One hidden turn or mirror swaps the rows below in pairs. Which row is each named row swapped with?
Rane: [ -4.4  25.1  -0.1 -15.7 -10.5 -17.9 -13.4   0.6  12.6   9.5  -6.9   4.7
  26.6 -25.6  30.2  17.2   1.8  -5.8 -12.8 -13.9  -2.7]
Sak: [ -0.4   2.9   5.5   1.4   0.4  -7.6  -2.7  10.6  14.0  11.4 -12.7  15.4
  34.9   9.6   4.7   9.2  17.1 -20.7 -17.0  -8.0  -2.4]
Rigi: [  2.9   4.6   4.8 -19.5 -11.3  -7.0   2.8 -16.7  -6.3  11.7  -2.1   7.0
   9.6 -20.5  13.2  20.1   8.2 -28.4  -6.5  -5.3  20.2]
pames: [ -1.8   5.7  -9.9 -13.7  -8.1 -29.5   3.9 -16.6  11.1 -23.4  -9.4  15.4
  27.4  -3.2  18.4   4.5   8.9 -14.4 -19.9 -12.0 -11.3]
Banu: [ 11.7 -24.0 -34.0   4.6  -9.9 -22.4   3.1  -5.3  19.2   3.9   2.3  19.4
   8.7 -12.3  18.4   5.5   4.7 -16.2  -7.8 -10.7   8.8]
nosuv: [ -2.1   4.5  -8.2  -7.9 -11.2  -6.3   4.5 -18.0  31.5   0.2 -10.6   9.4
  21.5  -9.8   1.8   7.5   3.6 -10.8  10.3 -35.1  12.0]
liko: [ -1.2  -9.6  -1.7  12.1  -8.2 -20.5  -4.7 -21.4 -12.0  16.5   7.0  26.0
  20.6 -13.2  23.8  21.2  10.5  -9.2 -18.6 -14.0   3.5]
lomo: [ 10.3  19.8 -14.4   5.6  -3.6   8.1   2.6 -10.9   9.7  -4.8 -13.6   7.6
  22.4   0.0   7.4  13.3   5.5 -23.3   8.9 -15.8  21.8]
dip: [  0.5  14.2  -8.5  -6.2  -2.0   1.2  -3.2  -5.2  17.9 -12.4   1.6   8.8
   5.2   6.1  18.5   0.2   9.9 -34.3 -25.3  -3.8   3.9]
Dun: [  1.9   4.5  -7.0  16.7  12.1 -17.4   4.7 -16.4   6.9 -12.2  10.6  13.6
  -3.0 -13.1  31.3   6.7  17.6   3.4  -3.8  -6.2   6.4]
nadu: [  3.5 -13.3  -7.0  -4.6   1.8  -2.2   4.4   4.4 -11.1 -19.2   0.8  14.3
   4.9 -18.1   6.7  21.9  23.5 -22.2  -4.2 -17.7   6.7]
Bol: [ -4.6  23.8   0.9  -9.9 -10.9 -17.5 -10.7  -1.4  10.0   6.6  -3.2   2.2
  23.0 -28.6  32.6  18.8   1.2  -4.0 -10.4 -11.4  -7.7]
siko: [ -6.1  17.2  -4.9  -4.3 -10.3  -1.1 -11.1   1.2   9.4   1.6 -17.1  13.2
  24.6   6.9  13.5   6.4  13.5  -3.2   6.6 -29.1  -5.8]
lura: [  6.6   7.4  -7.0  11.5   7.4 -37.5   5.6 -15.6  17.5 -14.9   6.7  -4.0
  28.6 -19.1  11.4   6.6  21.1 -22.8 -14.8 -19.4  16.9]
dobo: [ -9.6  -1.3 -21.7  -7.5  11.5 -18.3  -8.0 -22.9   3.1 -11.1   9.2  14.3
  14.7 -11.3  14.8 -18.6  17.0 -18.5  -2.5 -22.3  18.9]
Gezo: [ -4.9   1.5  -9.5   1.6  -4.2  -5.4 -31.3   3.9  -1.3  -3.5   7.5  -5.9
  31.4 -17.5  34.1   5.5  22.6 -14.3  -9.2 -22.7  -7.1]
zose: [ 10.5  28.6  -5.3 -20.5  -0.4 -15.7 -19.2  -7.8   4.3  11.7  -2.0  12.5
  13.8  -8.1  26.7  11.7   9.9 -15.5 -10.3  -1.6   1.4]
suf: [  5.2 -15.2  -3.0 -20.8   7.0 -19.6  -5.6  15.8   6.4   8.5   2.2   3.1
  27.1 -15.9  28.1  17.8  15.2 -10.1  -6.4 -18.1 -11.3]
val: [  8.0  -6.8   2.9   4.7  11.6 -26.0  -4.8   2.7  -4.6 -16.5  -7.2   3.8
   5.7  -5.8  16.0  16.6  27.4 -16.4 -10.8 -28.4  14.3]
Dapa: [  0.2 -17.7 -18.2   0.5   4.6   2.4   0.4  -0.2   1.9  -3.8  16.2  10.5
   9.2 -11.4  25.9  -5.6  32.1  -4.4  -5.6 -27.9  15.6]
Supap: [  8.7 -23.9 -29.1  -0.3 -12.6 -20.5   2.2  -1.3  22.0  -2.5  -0.7  19.6
   6.6  -8.7  20.5   7.6   4.9  -5.4 -10.9 -13.4  -0.5]
karo: [-12.6   0.4  -3.4  12.9  10.5 -23.0   7.5 -13.5  18.7   1.5   3.1  18.1
  44.1 -16.0   0.9   7.6  23.5 -20.1   0.1 -15.1   4.6]
sedot: [  2.3   8.6  -3.8  15.4  10.2 -15.8   2.3 -17.9   6.4 -12.0   7.6  10.0
   1.8 -16.9  35.2   6.9  16.1   5.7  -2.9  -4.3   1.4]
Dalu: [  2.4  16.0 -16.5  -0.5 -16.0 -14.8   0.8 -14.7  11.3   2.4 -17.1  13.4
  22.2 -14.5  13.1  28.2  -6.5 -20.0   0.6 -27.0  21.9]
libu: [  8.4 -19.4 -21.8  18.0   3.9 -27.8   1.3 -12.9  19.3   7.0   9.5  14.1
  24.0 -13.8   9.7  -3.6   8.5 -21.5 -12.9 -11.4  14.8]
Duv: [ 14.3  -8.1 -14.9   3.3  -1.4 -20.4 -11.2  18.1   1.4  -5.1   8.0  -9.1
  12.4 -20.4  16.1  18.2  19.8 -23.1  -9.1 -32.3  12.4]
kinil: [ -5.5   7.6 -19.0   7.9 -17.4  11.5   3.6 -16.8   8.2 -15.3  14.2   7.4
  14.5  -7.0  18.7   5.4   4.7  -1.8   6.6 -17.5  -0.7]
zazok: [ -9.3 -16.5  -1.4   5.6  13.7 -15.4 -18.4   1.9   9.8   1.4   2.6   9.7
   7.2 -13.0  19.5  18.3  28.4 -32.2  -0.6 -28.2   6.3]
Kap: [-18.2  18.9 -23.7  -7.9  -8.1   6.1  -2.5   4.1  20.0   3.2   1.3  12.1
  41.4 -11.7  20.7   9.6  11.3 -24.7  -5.2 -26.2   6.2]
Delad: [ -0.6  10.8  -9.9 -22.6  -6.3 -14.8  -5.5  -3.1  11.2   5.5  -2.6 -12.0
  28.5  -0.2  19.7 -14.0   1.6 -14.9 -14.7 -17.7   2.3]
nefiz: [ -3.5   2.1   0.3   9.4   2.7  -5.9 -10.0   6.4  14.3  12.9 -14.7  20.6
  34.8   9.1  13.6  15.0  16.3 -13.2 -15.4  -7.3  -4.5]
Zoseg: [  5.0  21.2 -13.4  -8.3   0.6   3.3  -9.3 -24.7  -0.5  -2.8  17.1  14.9
  21.4  -1.4  16.4   1.1  21.2 -22.7   2.5  -1.6   1.9]
Vakeg: [  2.5   2.0 -19.1  11.4  11.2  -5.3  15.6 -18.9  20.7   1.4   2.8  21.7
  28.8  -2.6  21.9  14.7   1.8  -4.8  12.1  -7.4   4.0]
nin: [  3.1   1.0 -10.0  -3.3  -2.1  -7.1 -11.5 -12.7  -6.4  -4.1 -17.8  -0.9
  18.0 -20.6  27.8   2.7  21.8 -11.2   2.4 -12.2  33.4]
bidad: [ -4.0  -9.3 -30.1  15.4  -3.2 -20.6 -14.4   2.6   6.1  -3.3   5.9  15.8
   1.9  -9.9  28.3  13.6  17.2  -9.1   6.5 -31.6  -1.3]
zupav: [ -3.8 -22.9  -8.7 -25.9  -5.9 -14.3   2.5 -10.3   3.6   5.0  -2.3  18.0
  14.3 -28.5  10.3   5.6  15.9 -23.0   3.0 -10.1   4.0]
Dibug: [ 13.5  15.5 -12.0  11.6   2.2 -31.4   3.0  -9.7  13.3  -1.3  27.4  11.3
   5.3 -11.6  17.3  11.6  14.9   2.5 -11.8 -14.7   5.6]
bunu: [-10.5  16.7  -7.5  -8.1 -11.8   0.9  -7.7  -1.6   9.8   4.6   4.8  -0.3
  37.9 -36.3  20.8  11.6   1.8  -8.4  -6.6 -15.0  -7.6]
tezu: [  9.8   6.2 -16.5  -5.7 -12.0 -23.3 -11.6  -4.0   5.5   1.9  35.0   0.1
  26.7 -23.8  12.8   6.4  21.5 -12.1 -12.4 -25.9  -3.3]
fulu: [  8.2   8.3 -21.3   7.8  -4.8 -10.7  -7.6 -13.0  10.3  -3.4 -15.5  11.8
  48.5 -25.1   6.9  14.7   9.8 -15.7  -2.8 -28.7  15.2]
Piduv: [-25.5  12.1  -3.2 -11.1  -5.5 -11.7  -5.1   0.1  -2.2  11.4  19.1  12.2
  26.3 -16.5   1.4   7.4   7.6 -22.3 -12.3 -30.1   8.9]
kubes: [-15.5  14.5  -7.9   8.4 -12.9 -15.6  11.8   9.7   6.9 -16.0   6.5  -2.6
  20.4 -20.6  12.1  26.2  13.9 -17.7  -5.3 -21.0  18.2]
Besad: [ -1.6  -4.8 -11.3  12.5  14.1  -0.4  -0.1 -14.9   0.5 -17.6  13.0   5.1
  10.5 -26.2  28.1  -3.8  21.6  -4.3  -0.3  -5.6   0.1]
pitu: [-11.5  -1.0 -16.7  20.6   5.9 -12.7   4.6  -9.3   0.5  12.3  26.5   3.6
   6.6  -1.0  24.5   6.2   4.7 -22.4  -8.7  -9.8  12.4]
kisun: [ 12.0  -0.4 -11.5  15.1 -11.4 -13.2 -11.4  -7.7  16.7  19.4  15.5   2.7
  18.8 -15.7  17.9   2.8   7.9 -10.8 -31.4 -25.8  18.7]
zok: [ -2.3  -3.6   3.9 -18.5  -5.9  -6.3   3.0   4.0  10.2   9.3  -4.3  13.8
  24.3  -1.3   0.7   4.4   5.6 -32.4 -15.4  -3.0  -0.8]

nin swaps with kubes
zok swaps with libu
siko swaps with bidad
zazok swaps with nosuv
sedot swaps with Bol
bunu swaps with Besad
dobo swaps with Piduv
liko swaps with pames
nadu swaps with fulu
Kap swaps with Dapa
Banu swaps with Sak

